In the data rows, zero lies at 4.5, halfway between 4 and 5.
Some points:
4 8 2 3 3 0 2 5 6 4 6 3 3 4 5 7 4 5 7 5 7 3 5 6 6 7 5 6 5 5 4 4 4 6 6 9 4
5 3 6 4 8 2 6 6 3 6 4 5 5 4 5 5 5 4 4 5 4 0 3 3 6 7 2 5 4 2 0 6 6 5 5 3 5
5 5 5 5 5 6 3 3 6 3 6 5 1 6 5 3 5 3 0 6 7 5 4 6 2 5 3 5 4 2 5 5 5 4 3 8 4
6 4 7 4 3 5 4 4 4 2 5 4 2 5 7 6 3 4 2 6 5 3 3 6 6 2 3 5 3 5 6 6 7 2 0 5 6
6 8 5 3 6 4 6 5 4 4 3 6 5 4 1 6 7 4 4 2 4 5 5 5 6 2 4 4 8 4 5 5 3 6 4 3 8
4 5 6 6 4 5 5 5 6 7 2 3 3 2 7 2 5 2 5 5 5 2 3 3 2 5 4 4 4 5 7 7 2 3 8 2 7
3 4 5 4 7 5 6 4 3 0 5 3 7 5 4 4 4 6 5 5 5 2 8 7 4 5 8 4 2 5 5 8 2 7 4 3 5
3 4 6 5 5 2 6 3 3 6 7 4 5 7 5 3 6 7 4 4 2 4 3 4 2 2 4 4 2 4 5 4 6 6 4 2 1
5 4 8 6 3 5 5 0 4 3 3 6 4 2 4 4 6 4 6 4 7 5 7 3 5 6 2 2 1 4 6 4 6 6 6 7 3
6 7 4 4 6 5 7 5 3 4 3 4 3 6 5 3 2 4 2 3 6 5 5 7 4 4 6 2 7 2 4 6 5 4 4 1 2
6 5 6 5 7 5 1 5 8 5 3 4 6 4 2 6 3 5 5 5 4 6 4 7 2 4 4 7 5 3 3 2 6 6 0 4 5
5 2 4 3 6 6 3 5 8 3 5 7 6 5 3 4 1 2 5 3 0 4 7 4 5 7 5 7 6 6 7 5 5 3 5 5 3
5 6 5 6 7 5 4 2 4 2 2 9 5 2 9 6 5 4 5 4 3 6 5 3 5 4 6 1 4 6 4 3 4 4 4 4 3
7 4 4 1 3 4 3 4 3 3 4 5 4 3 6 4 3 7 6 0 5 7 5 5 4 6 3 5 4 4 5 2 3 4 4 2 4
5 5 2 3 4 5 5 4 3 6 5 6 3 8 4 6 6 5 7 7 3 6 5 7 6 2 5 5 3 6 6 8 2 7 4 5 7
3 3 7 5 4 6 4 3 5 4 4 5 7 4 4 2 7 4 4 5 9 6 3 6 4 4 7 4 5 6 5 3 3 3 4 4 1
6 5 4 6 4 6 5 6 6 3 5 5 5 6 0 5 5 9 4 3 8 5 5 4 6 5 5 4 2 3 5 7 6 6 4 3 3
6 4 5 3 5 4 2 4 1 5 3 3 4 9 4 2 4 7 5 3 3 4 2 3 3 1 5 6 3 6 1 3 5 4 6 6 4
4 8 3 6 5 4 6 6 3 1 4 7 4 3 5 1 5 5 2 7 3 6 2 5 5 5 3 6 5 6 3 4 3 4 4 5 5
3 3 2 4 5 2 6 5 4 4 0 3 4 3 4 6 2 4 2 6 2 7 5 4 3 2 1 7 6 6 3 8 6 7 4 6 0
3 5 5 5 6 6 7 2 3 7 3 5 4 8 8 2 5 1 9 6 5 8 5 7 6 4 4 6 6 5 4 6 7 4 5 3 5
5 6 6 6 3 4 2 3 3 8 3 5 2 2 4 4 4 4 5 1 4 3 6 5 3 3 8 5 4 7 2 8 4 4 4 4 4
6 7 0 7 5 7 3 5 4 9 5 3 4 4 4 4 6 6 4 4 6 2 8 5 7 5 2 6 7 5 6 3 4 1 6 5 2
4 5 3 8 6 4 8 5 3 6 4 7 3 4 6 6 4 3 6 3 3 6 5 6 4 4 5 3 3 5 4 4 4 5 6 4 7
1 6 3 6 5 5 4 4 7 4 3 5 1 8 5 7 2 4 7 3 5 4 2 4 7 6 4 4 4 7 4 6 3 5 4 3 4
2 4 6 2 6 6 8 5 3 7 5 4 6 4 7 4 5 7 2 2 5 5 5 5 4 4 6 5 4 6 6 3 5 5 6 7 6
6 7 6 6 5 3 3 1 4 4 4 4 5 2 3 2 5 4 4 5 3 5 5 4 3 5 7 5 8 4 3 6 5 5 6 6 4
4 2 3 5 6 6 6 2 6 7 3 6 1 5 3 5 4 4 6 6 4 6 2 6 8 5 5 3 6 4 6 6 3 7 6 7 5
7 2 6 3 6 3 3 5 3 5 6 6 5 5 4 2 4 6 5 7 5 7 4 3 6 6 2 7 4 3 6 4 4 5 4 7 8
2 5 7 5 3 6 3 5 6 4 7 5 7 2 5 5 3 5 6 1 4 6 4 5 4 1 3 6 7 1 4 3 6 6 4 5 4
5 5 5 4 6 2 2 5 9 3 5 3 6 6 8 3 7 5 4 5 3 7 4 3 5 3 7 7 5 4 4 6 5 4 6 1 4
4 0 5 4 4 4 5 4 3 4 5 5 7 5 3 8 4 4 3 4 7 2 2 5 6 4 8 3 7 4 4 7 3 3 6 4 4
4 6 8 5 2 6 5 4 3 4 6 7 5 5 6 4 6 3 3 3 4 4 4 6 4 3 4 9 3 4 3 4 1 4 6 5 4
6 2 4 4 9 3 3 2 3 3 2 2 4 4 6 3 4 6 5 4 4 3 3 5 6 3 5 5 5 3 5 4 4 4 5 5 4
7 2 5 3 3 5 3 8 4 4 3 6 6 4 5 2 5 5 6 5 5 3 3 5 5 3 4 2 4 1 7 5 3 3 2 5 2
2 1 3 5 4 6 2 4 2 7 6 4 6 5 5 5 0 4 2 3 7 7 5 1 6 5 4 6 0 4 4 5 7 5 3 3 6
6 0 0 6 0 5 4 3 7 3 5 2 5 4 7 4 8 8 3 4 6 5 5 4 5 8 6 4 9 7 5 4 7 7 5 4 6
6 3 5 6 5 7 6 6 6 4 8 4 7 5 5 3 4 5 5 2 5 3 4 4 6 6 2 7 6 6 2 6 3 8 4 6 4
6 6 4 4 5 5 3 2 3 6 6 2 4 2 4 3 3 3 4 7 1 6 5 4 6 4 7 3 4 1 5 5 1 7 4 2 7
4 9 2 4 4 6 3 3 6 5 4 5 9 5 7 7 3 5 5 9 6 0 6 4 2 5 2 3 6 4 7 3 8 7 6 3 4
4 5 5 4 4 4 8 5 8 5 1 4 5 8 7 5 3 6 2 4 4 4 4 5 1 7 6 4 4 1 6 4 2 3 6 8 6
2 3 6 3 2 1 6 4 4 4 3 5 1 4 3 4 5 4 4 6 3 3 5 6 5 4 3 5 6 1 4 0 4 7 5 1 4
3 3 3 6 9 3 2 7 5 7 4 6 5 3 5 4 7 5 3 5 5 6 6 6 5 3 2 4 4 6 4 3 1 5 4 2 5
7 2 4 9 4 4 6 7 3 4 4 2 5 2 6 6 5 6 8 5 4 4 3 7 4 2 4 7 4 5 5 3 8 3 2 4 6
5 3 4 6 3 3 3 7 5 5 6 6 7 7 0 3 4 4 4 2 2 6 6 5 2 3 1 3 2 3 6 5 4 4 4 7 6
3 3 6 3 4 5 3 3 5 6 4 4 3 6 4 5 6 6 4 5 2 1 6 7 6 6 7 1 6 4 0 3 5 4 3 6 5
6 7 4 6 7 4 6 2 7 7 7 7 4 5 5 4 5 5 3 4 4 6 2 2 3 7 5 3 5 6 3 3 4 3 4 3 5
5 5 8 3 4 5 4 7 3 6 4 7 2 5 2 5 7 5 5 5 5 4 3 0 3 6 8 5 6 7 9 4 7 5 2 5 2
4 5 4 5 5 6 4 3 6 4 6 3 3 5 4 9 8 6 3 5 3 4 2 2 6 4 7 5 3 2 7 6 5 3 3 5 5
1 5 5 5 7 5 4 2 4 3 5 4 4 5 1 3 2 7 5 5 4 2 3 5 2 5 5 5 5 7 6 4 6 1 5 5 8
6 2 5 2 3 4 6 5 7 5 7 4 4 3 4 8 4 5 7 7 4 6 3 6 1 4 4 4 3 6 3 4 5 3 7 4 5
6 4 8 2 3 8 7 5 7 6 4 5 6 4 3 2 5 7 5 5 5 3 5 5 7 7 4 6 2 7 5 5 6 6 4 5 5
0 5 4 7 5 4 4 5 5 5 7 5 4 5 5 3 6 2 4 4 4 4 0 6 4 5 4 1 7 6 6 6 5 7 3 4 3
4 6 3 4 4 3 6 6 4 6 1 7 3 5 6 2 6 3 4 3 2 2 8 3 4 4 7 8 4 3 5 3 7 5 0 6 6
4 6 5 2 4 6 3 6 5 0 4 3 1 3 5 5 3 3 7 1 7 3 6 4 2 6 5 3 4 4 5 4 5 7 5 5 6
1 3 3 2 3 4 7 4 4 4 5 6 5 3 2 5 5 3 3 6 6 5 4 4 5 8 3 8 4 4 5 2 5 3 5 2 5
8 7 7 5 5 4 4 7 6 3 7 3 2 5 4 5 3 2 3 6 5 4 6 6 8 3 6 3 4 9 6 3 8 7 9 4 5
7 4 5 6 3 6 2 4 3 5 0 3 6 5 2 7 6 1 5 6 5 5 2 5 3 8 5 6 3 3 3 5 5 4 5 4 6
6 7 5 6 2 2 2 7 3 8 4 4 7 4 8 6 1 6 3 5 4 5 4 8 8 7 5 3 3 7 6 4 2 5 4 5 3
3 6 3 3 2 4 6 2 7 6 6 4 5 3 3 3 3 4 5 5 3 5 6 4 6 1 4 4 2 6 2 4 4 1 3 3 4
6 2 0 3 5 9 4 8 4 5 6 6 3 2 6 5 4 5 5 8 6 4 5 5 0 3 6 5 4 4 2 3 2 6 5 5 2
2 3 6 3 4 5 3 4 3 3 4 3 6 7 6 8 7 3 3 6 6 5 7 4 5 2 4 4 7 4 3 2 3 2 4 7 6
5 5 6 3 3 6 5 3 2 4 6 1 4 3 3 4 5 4 5 6 4 6 3 4 3 6 2 4 6 3 4 4 4 6 4 6 3
3 4 4 5 7 3 7 3 4 5 5 1 6 5 2 5 5 5 5 3 5 3 4 3 4 5 5 3 2 7 4 1 3 4 2 5 3
1 6 6 5 6 4 3 9 6 5 3 2 3 4 5 4 4 5 6 6 3 8 7 3 5 4 5 3 4 5 3 5 7 4 7 4 5
5 4 5 5 4 1 7 5 8 6 3 4 4 2 4 5 2 4 6 6 9 3 7 0 4 3 4 1 6 6 4 7 1 5 1 2 4
5 6 3 7 4 0 6 6 3 7 8 7 7 4 5 5 2 5 6 6 7 5 6 6 6 4 5 6 5 2 5 5 6 3 6 7 3
7 3 6 3 5 3 2 4 4 5 9 5 6 6 3 5 4 3 6 3 6 4 6 2 1 5 5 0 7 4 4 6 5 5 4 5 5
7 3 8 9 2 7 4 5 4 4 4 4 3 8 5 5 2 6 6 5 3 3 9 4 4 5 3 6 7 5 5 2 2 6 5 3 5
6 3 5 1 4 3 3 3 4 5 6 7 5 4 6 6 6 4 2 3 2 6 6 7 2 6 2 5 5 6 6 6 6 3 3 5 5
3 5 3 5 3 4 5 4 7 3 3 5 3 6 5 5 6 3 5 7 2 5 4 2 6 4 4 3 4 4 3 4 5 4 7 5 3
4 6 5 3 4 5 5 5 4 2 5 6 4 4 3 7 4 5 5 3 4 5 4 2 3 7 4 5 7 5 5 5 5 3 4 3 4
5 4 4 4 4 8 5 6 4 3 5 5 4 3 5 4 3 7 4 2 3 4 5 4 6 4 3 3 4 2 5 5 6 2 6 6 3
4 2 2 6 6 4 6 5 4 2 4 2 3 3 4 6 5 0 4 2 6 3 7 6 4 6 6 4 1 3 7 4 3 3 5 4 3
5 6 5 3 4 6 7 7 3 5 6 0 6 6 6 6 6 4 6 3 3 7 5 3 5 6 2 4 3 5 4 5 4 2 3 6 2
3 5 1 4 6 4 4 5 7 4 3 5 5 3 4 4 5 3 5 2 4 4 0 4 6 2 3 4 5 6 5 4 4 5 6 6 4
6 6 2 4 2 4 6 5 4 5 3 6 7 5 3 2 6 4 2 3 5 6 1 3 6 2 7 3 4 6 2 3 5 7 4 5 6
4 7 5 4 3 5 4 5 1 3 5 7 4 3 5 3 8 5 5 6 4 4 5 5 6 6 4 3 5 6 2 7 4 2 5 3 7
Along one direction, these points spread out more than along any other. Take the direction at right angles to it along which they spread out most. Go by this last direction. How many in every 100 of the points above lie lower along it than each point below? Round to a whole number. More than half of the points above lie lower than the first one.
7 3 6 3 5 3 2 4 4 5 9 5 6 6 3 5 4 3 6 3 6 4 6 2 1 5 5 0 7 4 4 6 5 5 4 5 5 92
6 4 8 2 3 8 7 5 7 6 4 5 6 4 3 2 5 7 5 5 5 3 5 5 7 7 4 6 2 7 5 5 6 6 4 5 5 56
5 4 8 6 3 5 5 0 4 3 3 6 4 2 4 4 6 4 6 4 7 5 7 3 5 6 2 2 1 4 6 4 6 6 6 7 3 85
4 2 3 5 6 6 6 2 6 7 3 6 1 5 3 5 4 4 6 6 4 6 2 6 8 5 5 3 6 4 6 6 3 7 6 7 5 77
3 3 3 6 9 3 2 7 5 7 4 6 5 3 5 4 7 5 3 5 5 6 6 6 5 3 2 4 4 6 4 3 1 5 4 2 5 13
4 2 2 6 6 4 6 5 4 2 4 2 3 3 4 6 5 0 4 2 6 3 7 6 4 6 6 4 1 3 7 4 3 3 5 4 3 91
6 5 6 5 7 5 1 5 8 5 3 4 6 4 2 6 3 5 5 5 4 6 4 7 2 4 4 7 5 3 3 2 6 6 0 4 5 23
5 5 8 3 4 5 4 7 3 6 4 7 2 5 2 5 7 5 5 5 5 4 3 0 3 6 8 5 6 7 9 4 7 5 2 5 2 81
4 8 2 3 3 0 2 5 6 4 6 3 3 4 5 7 4 5 7 5 7 3 5 6 6 7 5 6 5 5 4 4 4 6 6 9 4 94
6 7 4 6 7 4 6 2 7 7 7 7 4 5 5 4 5 5 3 4 4 6 2 2 3 7 5 3 5 6 3 3 4 3 4 3 5 49
4 0 5 4 4 4 5 4 3 4 5 5 7 5 3 8 4 4 3 4 7 2 2 5 6 4 8 3 7 4 4 7 3 3 6 4 4 88
5 3 6 4 8 2 6 6 3 6 4 5 5 4 5 5 5 4 4 5 4 0 3 3 6 7 2 5 4 2 0 6 6 5 5 3 5 31
2 3 6 3 4 5 3 4 3 3 4 3 6 7 6 8 7 3 3 6 6 5 7 4 5 2 4 4 7 4 3 2 3 2 4 7 6 42
